In the data rows, 128 means zero.
Here are some numbered points:
104,105,127,127,115,109,148,120,115,108,121,126 0
148,148,161,155,148,149,117,105,157,115,131,159 1
106,147,145,127,104,116,121,123,137,112,135,142 2
101,116,163,131,131,166,136,95,128,113,159,158 3
98,137,144,118,103,117,136,120,129,121,137,137 4
112,130,153,145,109,111,126,123,133,116,118,153 5
123,151,154,147,112,128,108,109,155,129,165,157 6
116,123,148,135,114,163,142,110,159,102,179,150 7
177,105,133,121,169,166,155,149,152,91,122,135 8
99,109,127,118,105,112,139,119,120,124,134,133 9
189,92,130,153,198,155,126,170,139,100,144,122 10
121,118,138,118,155,140,141,99,126,121,142,137 11
109,114,141,164,130,114,115,140,136,104,132,131 12
211,124,157,115,105,134,141,124,112,169,157,164 13
122,153,130,130,126,115,120,159,136,157,128,119 14
108,132,137,143,120,113,116,120,140,104,134,138 15
116,158,123,144,113,111,103,175,130,143,123,117 16
105,95,65,66,111,106,173,112,71,159,125,65 17
145,87,77,100,204,155,148,143,108,94,130,58 18
120,164,141,110,98,112,110,122,129,126,115,133 19
99,108,121,121,110,110,144,125,118,112,127,121 20
113,118,132,109,123,109,119,109,123,152,111,131 21
95,107,133,149,120,117,142,124,109,106,117,128 22
145,74,72,76,211,152,157,116,88,115,117,67 23
149,111,141,156,173,125,130,128,119,118,124,140 24
121,135,148,133,123,142,140,113,157,98,116,145 25
103,112,146,145,140,118,117,152,128,148,106,139 26
109,152,135,144,129,113,116,167,135,149,126,121 27
194,122,158,162,147,141,111,134,125,141,160,158 28
101,132,144,124,113,114,136,103,132,119,117,146 29
129,146,153,162,130,155,124,113,143,114,137,151 30
169,110,128,107,147,115,166,142,78,173,102,122 31
100,119,152,119,84,124,153,119,149,95,146,155 32
96,127,137,132,106,114,127,122,135,121,130,136 33
133,117,153,158,121,113,122,122,138,115,119,152 34
93,89,116,131,139,148,151,130,121,91,115,111 35
131,163,118,137,120,109,90,179,140,138,119,112 36
95,116,143,148,99,109,128,113,122,123,116,152 37
99,133,134,149,123,123,112,142,138,121,115,133 38
124,92,127,133,153,138,146,123,121,114,122,134 39
119,152,126,143,160,128,87,124,125,128,127,119 40
123,160,138,138,124,110,115,165,136,163,128,125 41
128,155,119,137,111,110,87,173,136,155,112,121 42
166,119,124,115,133,127,161,154,105,145,118,119 43
177,116,112,105,155,110,155,142,114,169,120,111 44
103,114,120,123,111,110,139,132,121,114,127,119 45
154,68,28,46,155,143,199,125,65,111,142,35 46
102,123,129,140,110,104,109,139,123,116,149,126 47
160,75,49,47,209,133,190,119,64,112,130,34 48
186,127,111,108,153,111,148,139,117,179,121,118 49
106,140,136,152,127,140,117,125,137,118,125,133 50
97,138,133,136,116,112,109,126,125,104,126,125 51
201,120,142,176,142,134,125,145,152,100,219,127 52
125,131,114,126,149,116,112,124,128,168,89,124 53
119,162,118,140,114,110,102,181,129,146,123,112 54
188,122,148,129,117,144,136,112,112,140,169,150 55
114,168,129,126,115,121,116,135,143,111,129,118 56
115,78,83,102,159,162,159,121,113,100,139,92 57
115,135,129,119,139,144,132,119,150,106,121,132 58
132,120,143,146,146,132,128,117,151,108,118,145 59
139,154,132,117,114,105,105,134,135,132,155,124 60
96,152,113,131,105,126,113,172,146,141,125,117 61
98,149,147,145,107,118,125,117,140,115,122,149 62
97,129,141,147,117,133,113,119,136,111,118,141 63
219,120,140,119,109,131,146,148,143,136,168,140 64
95,129,167,170,105,123,114,133,137,115,122,160 65
210,135,154,137,118,142,134,132,140,134,194,149 66
119,176,118,122,107,110,103,170,142,148,127,116 67
110,141,159,157,101,135,113,102,130,136,151,165 68
192,106,125,113,152,105,150,152,119,174,124,126 69
96,151,157,118,106,120,114,88,141,129,109,160 70
102,118,136,123,128,144,131,101,161,121,130,143 71
104,119,127,131,126,108,118,131,131,162,113,125 72
104,134,149,148,121,119,121,116,148,107,130,144 73
118,171,125,127,109,115,96,171,129,143,110,115 74
94,134,141,144,110,127,111,122,132,118,115,141 75
104,106,126,108,120,172,158,97,156,113,174,143 76
125,135,145,162,132,131,123,126,138,103,122,139 77
117,142,148,143,110,113,118,137,151,99,137,148 78
173,143,123,111,141,110,135,130,124,185,107,130 79
118,117,147,122,117,132,131,101,146,128,132,157 80
176,150,146,139,143,139,131,129,121,148,97,148 81
167,69,37,35,218,136,198,117,55,107,133,19 82
118,135,145,132,121,141,138,114,157,101,116,144 83
111,135,140,119,107,108,122,116,133,131,132,142 84
111,126,143,164,141,123,122,152,133,142,109,138 85
102,108,145,124,110,166,146,105,130,113,157,145 86
130,157,119,129,122,109,105,174,132,141,121,110 87
117,148,131,135,112,108,88,169,111,147,95,123 88
131,145,110,127,121,114,99,168,127,150,114,111 89
127,167,119,112,109,106,100,156,136,155,116,124 90
102,106,146,125,108,171,149,102,130,107,164,148 91
208,120,145,117,113,140,145,131,127,147,175,147 92
108,121,123,100,103,101,134,97,122,182,108,134 93
163,86,117,118,151,110,162,151,85,154,105,114 94
108,157,134,134,114,117,117,125,134,118,119,127 95
115,109,108,108,143,161,125,119,159,94,130,104 96
109,111,126,110,141,133,130,109,125,125,121,127 97
102,123,121,112,115,113,132,120,126,132,120,118 98
98,126,156,127,111,113,122,107,142,129,114,153 99
117,162,112,137,112,116,107,187,149,121,120,106 100
136,145,149,142,135,115,123,132,125,152,103,150 101
105,97,125,108,136,132,128,112,120,150,90,134 102
99,118,150,123,88,123,149,120,145,96,143,152 103
224,129,144,115,121,139,147,149,147,141,168,140 104
110,93,93,120,114,109,149,139,126,97,133,91 105
116,173,119,124,106,110,103,164,140,144,127,118 106
123,181,136,121,114,119,97,162,121,150,108,118 107
202,127,149,134,109,144,145,138,116,141,188,142 108
118,105,131,104,128,175,155,113,164,93,179,129 109
127,65,51,58,177,142,192,111,59,116,126,52 110
109,100,105,97,123,154,168,111,120,122,155,110 111
103,77,77,91,117,101,151,119,95,158,124,88 112
96,132,134,125,98,125,123,109,134,121,120,142 113
112,136,149,142,125,127,124,111,143,111,118,144 114
178,125,149,120,155,161,140,134,125,115,123,152 115
152,145,144,174,118,120,107,134,137,122,152,143 116
151,152,117,116,136,124,127,130,126,175,99,123 117
102,111,121,118,132,145,149,121,125,99,122,114 118
110,161,131,134,103,115,117,153,137,161,114,134 119
116,116,119,127,162,120,121,141,132,157,114,117 120
129,109,128,127,167,144,143,129,142,97,153,113 121
116,167,119,137,101,112,96,169,132,157,110,124 122
112,169,132,120,100,119,103,161,126,140,91,123 123
131,113,98,110,196,167,121,123,132,97,115,90 124
94,158,146,139,102,119,101,110,116,122,114,138 125
117,169,122,129,112,111,98,166,134,147,110,120 126
93,102,120,116,105,119,144,113,117,111,113,127 127
96,159,149,140,94,127,107,105,132,113,102,153 128
115,130,130,121,129,137,127,115,139,132,123,140 129
104,109,136,133,107,124,124,123,125,113,110,138 130
112,126,156,136,109,107,124,109,152,124,131,155 131
116,157,115,123,93,113,109,172,135,152,111,120 132
95,94,118,129,135,143,146,128,122,97,117,114 133
112,106,92,63,100,107,161,112,112,147,113,92 134
102,149,130,138,96,117,117,134,130,115,128,128 135
183,96,136,142,179,164,134,158,144,91,130,136 136
111,79,72,73,122,104,170,124,80,149,114,69 137
114,138,148,145,124,134,111,103,135,116,112,152 138
115,171,128,123,114,122,119,132,145,104,130,116 139
Which two points above are nearest to each new point? Their numbers follow each, nearest first.
102,131,145,165,134,119,122,149,132,148,105,141 85 26
104,106,148,147,143,117,119,151,128,149,107,141 26 85
131,115,132,130,167,124,120,126,143,114,148,112 121 11
123,119,160,154,122,148,122,110,155,109,181,160 7 6
95,125,120,107,107,109,131,117,123,136,118,117 98 9
158,115,172,148,124,133,130,108,130,122,183,166 55 28
97,130,126,123,114,118,118,117,112,137,115,125 98 21
113,116,145,122,113,132,132,99,144,127,125,157 80 71
113,145,151,124,109,109,114,127,133,114,139,139 2 84
145,72,24,45,152,139,194,128,64,113,134,31 46 110
204,119,162,164,147,141,113,134,124,144,165,162 28 66
85,140,132,103,88,115,139,90,115,171,97,141 93 21
74,125,126,104,76,118,130,92,106,157,88,138 93 113
112,136,137,149,122,110,113,126,136,107,133,136 15 73
142,146,151,144,138,114,124,134,125,155,101,153 101 81
114,102,104,133,155,123,134,145,130,156,118,111 120 72
115,112,119,125,165,123,126,137,134,157,114,117 120 53
92,160,146,142,96,116,97,110,114,121,114,138 125 128
108,107,96,66,111,108,165,109,105,149,109,93 134 112
156,68,28,47,155,142,197,125,64,113,144,34 46 110
124,151,154,146,112,128,108,110,156,128,165,157 6 68
143,82,78,82,199,148,151,118,92,116,120,74 23 18
113,138,142,119,105,103,118,115,134,136,133,145 84 2
118,75,80,102,167,167,160,122,113,98,142,89 57 18
118,130,131,122,130,136,128,114,138,132,123,140 129 58
125,107,135,144,170,132,114,123,125,128,121,133 24 39
123,131,131,145,163,139,99,140,127,118,127,122 40 50
114,129,123,112,148,148,140,113,140,114,122,125 58 97
198,125,154,116,104,133,139,122,114,164,153,161 13 92
114,131,149,139,108,111,126,124,135,116,122,149 5 62
130,107,154,142,126,145,135,119,141,97,195,146 7 91
182,107,124,113,166,167,154,155,147,96,136,130 8 136
134,148,133,113,110,105,104,126,130,134,146,129 60 84
122,137,143,120,105,107,120,115,131,137,138,146 84 2
113,111,105,124,169,117,124,118,106,158,119,100 120 53
104,115,146,122,115,133,131,97,147,126,125,158 80 71
140,155,160,153,148,156,121,103,155,111,133,157 1 30
144,151,159,165,145,152,115,104,156,109,128,160 1 30
102,102,137,132,106,124,125,123,123,110,106,138 130 127
102,84,87,98,115,103,149,120,102,152,125,96 112 134
186,135,140,142,157,127,131,139,140,137,117,138 81 115
118,139,148,144,114,116,119,135,152,99,135,148 78 73
92,102,121,115,105,120,144,112,118,112,114,129 127 20
124,121,135,118,154,137,140,102,125,128,139,135 11 97
113,105,91,60,101,106,163,111,110,148,111,92 134 112
168,115,113,106,149,110,154,139,114,164,122,113 44 49
105,165,133,141,122,119,105,121,135,120,121,130 95 56
166,148,152,128,123,110,126,100,129,137,170,149 55 60
116,83,86,106,160,161,153,124,115,101,140,93 57 111
110,134,137,119,159,146,131,111,142,110,115,133 58 129
108,134,136,146,119,107,113,122,136,105,134,136 15 51
148,151,144,145,142,127,121,141,138,130,117,142 101 77
121,108,70,99,181,162,123,118,134,101,133,71 124 18
118,111,130,108,128,167,149,120,160,99,173,127 109 76
125,69,55,57,168,138,189,111,64,120,124,55 110 46
114,166,135,141,124,116,103,121,137,122,121,131 95 56
112,116,113,129,147,163,96,114,153,101,121,114 96 58
165,107,116,107,129,111,166,138,78,180,102,121 31 94
115,107,108,79,116,140,166,92,112,128,141,112 111 134
114,130,139,118,136,143,116,114,147,107,129,134 58 129
141,134,103,136,175,112,133,153,129,165,124,95 120 44
114,102,77,116,169,158,119,129,135,100,118,78 124 96
130,151,155,162,129,160,124,111,147,115,138,154 30 1
124,130,131,122,133,134,128,119,139,134,123,137 129 58
84,138,129,98,87,115,141,87,112,179,94,139 93 21
142,109,160,159,109,146,129,128,146,106,203,154 7 6
172,113,134,121,170,163,145,149,147,94,120,133 8 136
163,82,107,133,132,111,165,167,84,147,116,107 94 43
125,121,164,176,140,147,124,123,153,104,202,153 7 6
117,121,135,109,120,103,118,110,121,159,112,134 21 72
113,126,151,136,111,165,142,104,161,103,187,153 7 91
192,121,147,137,170,153,145,139,137,112,132,151 115 136
144,149,157,153,143,145,115,110,155,117,130,156 1 30
117,142,149,124,115,116,116,127,134,113,137,138 2 84
145,150,146,165,105,119,115,129,126,123,152,145 116 6
121,98,72,81,170,152,164,117,131,95,137,77 57 18
148,149,141,176,151,133,108,126,152,113,160,137 116 30
94,129,167,169,105,124,114,132,138,115,123,161 65 5
93,128,129,149,101,109,125,121,129,118,136,138 33 37
88,152,134,154,114,118,103,126,129,97,126,124 51 135
117,141,129,130,93,117,113,116,128,134,137,137 84 135
128,85,55,54,177,147,184,106,79,108,121,57 110 23
120,84,89,109,165,165,155,121,118,99,142,96 57 111
114,126,131,122,127,134,128,116,136,130,123,139 129 97
151,155,144,157,134,125,103,139,137,147,117,148 101 116
98,148,131,138,96,119,118,131,131,114,129,130 135 95
150,149,140,177,151,131,107,127,152,115,162,135 116 30
155,111,141,152,166,126,132,127,120,119,134,140 24 59
111,144,165,161,97,135,112,99,130,138,153,170 68 6
94,124,166,170,104,121,116,135,138,112,122,159 65 5
218,133,148,152,120,136,124,140,139,131,194,139 66 108
92,161,148,142,97,116,96,110,113,122,114,138 125 128
146,106,161,158,109,147,130,129,147,105,206,154 7 6
119,143,160,152,116,134,125,109,152,114,165,157 6 68
148,60,12,36,159,142,205,124,55,110,138,20 46 110
194,123,162,162,142,141,114,129,125,143,164,163 28 55
162,117,123,96,138,118,151,116,89,183,91,129 31 79
122,160,133,155,167,130,78,128,132,122,130,125 40 50
104,166,142,135,111,113,113,140,129,172,105,143 119 41
112,109,111,143,148,118,127,151,135,159,118,117 120 72
109,168,132,118,99,117,101,159,124,149,97,125 123 74
92,138,131,101,91,115,142,92,114,175,95,140 93 21
118,102,79,97,174,162,128,110,127,103,110,80 124 57
156,116,171,145,122,131,130,108,130,124,186,166 55 6
196,124,154,132,113,140,137,112,111,142,179,154 55 108
151,138,144,124,128,120,145,128,135,139,113,144 101 81
102,143,134,140,123,149,117,116,142,117,142,138 50 63
